Look-ups in named tables: a row name and a column name give one cell, copied from the table.

Table zuzos
	zivirit	menafu	ket
ragobap	4884	25780	27715
laferud	5000	31348	37696
lufa	30418	29191	22873
geve	76133	56333	53493

menafu of laferud is 31348
zivirit of geve is 76133
menafu of ragobap is 25780
ket of lufa is 22873
ket of ragobap is 27715
ket of laferud is 37696
zivirit of ragobap is 4884
ket of geve is 53493
zivirit of laferud is 5000
Which row has the largest menafu? geve

zoril:
         niriz  zefef  fuleme  feserov  dibu   biv   zud
zuvoz     2803   2704    4227     8027  3171  3372  3791
diti      6943   8317    3779     3638  7465  6722  4459
ruga      6714   7805    3244     3763  8433  6584  5310
bov       3091   2573    5011     7820  3118  2961  3458
gezi      7328   6388    7228     3954  5576  7758  7684
beko      6965   4083    8332     4467  3732  7082  8001
lubadod   7468   7260    6957     3371  6377  7373  7067
fug       6150   7847    3157     4368  8065  5974  3606
pep       6938   5761    7577     4008  4767  7050  7863
lala      7445   6038    7637     3725  5836  7193  7959
banuzu    4691   6538    2328     5835  7245  4640  2491

dibu of fug = 8065
niriz of gezi = 7328
dibu of pep = 4767
zud of banuzu = 2491
zefef of ruga = 7805
zefef of fug = 7847
zud of fug = 3606
dibu of diti = 7465
feserov of zuvoz = 8027

nere =
,bep,kidinum,pes,gumet,vina,nesi
ros,57366,53215,1043,13084,16802,14122
mon,47222,-11064,32373,16136,20193,8009
tok,14607,54752,-59845,30605,29822,900
fuf,28907,-743,50500,31528,10297,21991

What is the pes of mon in nere? 32373
What is the gumet of tok in nere? 30605
What is the kidinum of tok in nere? 54752
What is the kidinum of fuf in nere? -743
What is the bep of tok in nere? 14607
What is the bep of ros in nere? 57366
What is the vina of tok in nere? 29822
What is the vina of mon in nere? 20193
What is the gumet of ros in nere? 13084
What is the nesi of mon in nere? 8009
What is the nesi of tok in nere? 900
What is the gumet of mon in nere? 16136
What is the gumet of fuf in nere? 31528
What is the kidinum of mon in nere? -11064
What is the pes of tok in nere? -59845
What is the bep of fuf in nere? 28907

mukik.csv
,nub,soku,kudek
voso,67,59,38
mel,29,39,67
bameni,8,27,79
lokivo,89,71,27

nub of lokivo = 89
nub of bameni = 8
kudek of voso = 38
kudek of mel = 67
soku of voso = 59
nub of mel = 29
soku of bameni = 27
kudek of bameni = 79
soku of mel = 39
nub of voso = 67
kudek of lokivo = 27
soku of lokivo = 71

Table duzut
|  | bifed | fam | ketubid | dol | fud | kotut |
|---|---|---|---|---|---|---|
| buduneb | -3.258 | 60.610 | -35.229 | -24.450 | 27.572 | 55.843 |
| gofe | 24.052 | 28.439 | -40.499 | 5.817 | 48.415 | 27.215 |
| vakudu | 61.679 | -53.554 | -22.924 | 66.176 | 33.460 | -18.576 |
| tepo | 4.491 | 53.959 | -33.127 | -4.916 | 41.583 | 49.390 |
| fulenuf | 16.748 | 40.371 | -35.570 | -12.330 | 46.334 | 43.055 |
| vopog | 58.233 | -58.380 | 4.520 | 70.654 | 15.705 | -23.514 |
| galalu | -28.689 | -25.391 | 44.734 | 13.062 | -45.762 | -35.801 |
| nuz | 52.651 | -0.794 | -39.386 | 49.392 | 30.230 | 13.675 |
| tig | -57.152 | 9.581 | 67.633 | -36.119 | -51.156 | -20.935 |

What is the fud of fulenuf in duzut? 46.334
What is the kotut of vopog in duzut? -23.514
What is the dol of fulenuf in duzut? -12.330
What is the fud of vopog in duzut? 15.705
What is the bifed of gofe in duzut? 24.052
What is the kotut of galalu in duzut? -35.801
What is the fam of buduneb in duzut? 60.610
What is the fam of nuz in duzut? -0.794
What is the bifed of galalu in duzut? -28.689
What is the kotut of gofe in duzut? 27.215
What is the fam of tig in duzut? 9.581
What is the dol of tig in duzut? -36.119
What is the ketubid of tepo in duzut? -33.127
What is the bifed of tig in duzut? -57.152

Table tazufog
fields: nol, fano, gis, kunu, gotiv, bav, nalugu, felin
nofe: [448, 349, 448, 767, 398, 399, 798, 528]
gor: [644, 353, 928, 314, 284, 574, 512, 496]
tazu: [298, 899, 468, 437, 585, 293, 584, 171]
zama: [480, 598, 831, 258, 374, 411, 624, 274]
zon: [438, 355, 453, 771, 401, 388, 810, 518]
tilisu: [349, 627, 270, 784, 480, 333, 669, 476]
kogage: [453, 414, 319, 839, 409, 450, 668, 592]
datuga: [244, 809, 381, 470, 718, 294, 658, 262]
gezelo: [392, 540, 272, 845, 437, 374, 668, 523]
paveku: [687, 234, 811, 479, 263, 578, 545, 597]
zit: [650, 239, 762, 528, 275, 546, 598, 594]

kunu of nofe: 767
nol of zama: 480
felin of gezelo: 523
nalugu of zon: 810
fano of datuga: 809
nol of tazu: 298
gis of kogage: 319
felin of zama: 274
kunu of zit: 528
kunu of datuga: 470
kunu of zon: 771
Which row has the largest fano? tazu

larur:
fields: lav, genuza
lolem: [232, 89]
mov: [200, 160]
gipovig: [114, 163]
tob: [211, 166]
fodebu: [68, 159]
gudebe: [225, 99]
zuzik: [184, 133]
datogo: [13, 78]
dubogo: [95, 81]
fadebir: [37, 130]
vosez: [41, 162]

What is the lav of datogo in larur? 13
What is the genuza of vosez in larur? 162
What is the genuza of fodebu in larur? 159
What is the lav of mov in larur? 200
What is the lav of lolem in larur? 232
What is the genuza of lolem in larur? 89
What is the genuza of datogo in larur? 78
What is the genuza of tob in larur? 166
What is the lav of zuzik in larur? 184
What is the lav of gudebe in larur? 225
Row with the largest lav: lolem

kena
         ren  koper  sozo  luvob  kuz  seka  fus  tinev  tamemi  ledab
vud       46    193    42    157  201   198  195    101     195    187
kiz       46    174   197     40   41   200   79    199      51     35
saz       43    196    40    159  201   195  198    107     196    167
fod      197     51   151    186  116    71   61     44      78    180
buz       40    190   191     42   40   202   74    203      41     38
tibene   199     42   155    194   94    97   60     47     113    164
pupode   201     58   112    192  158    53  107     39      87    191
pututa   198     47   184    196   60   144   49     71     196     99
tadozal   44    183   201     40   41   201   53    198      40     42
gosomag  193     47    46     63  199   167  180     41     192     57
vog       39    176   201     41   43   198  103    201     111     38
baz       40    194   111     41   45   199  158    199     178     40
dusazus   43    193   146     42   43   202  152    202     178     41
dafome   200     52   141    195  130    75   72     43      95    187

ledab of pupode is 191
fus of tadozal is 53
ledab of fod is 180
koper of tadozal is 183
seka of tadozal is 201
fus of baz is 158
fus of kiz is 79

bizole =
columns: leb, nipur, fet, maf, molitul, mizu
kisinim: [4.5, 5.5, 2.9, 7.7, 1.8, 3.3]
navu: [2.3, 4.6, 4.5, 4.2, 5.0, 5.9]
bezok: [6.6, 5.5, 3.9, 3.9, 4.5, 3.2]
nat: [6.4, 7.4, 2.9, 4.9, 3.9, 3.0]
sodep: [4.6, 9.4, 3.6, 3.5, 4.8, 4.7]
vizat: [6.0, 7.5, 2.8, 4.7, 3.3, 3.1]

What is the leb of nat in bizole?
6.4
What is the leb of vizat in bizole?
6.0
What is the leb of bezok in bizole?
6.6
What is the leb of kisinim in bizole?
4.5
What is the fet of bezok in bizole?
3.9
What is the nipur of bezok in bizole?
5.5
Which row has the largest mizu? navu

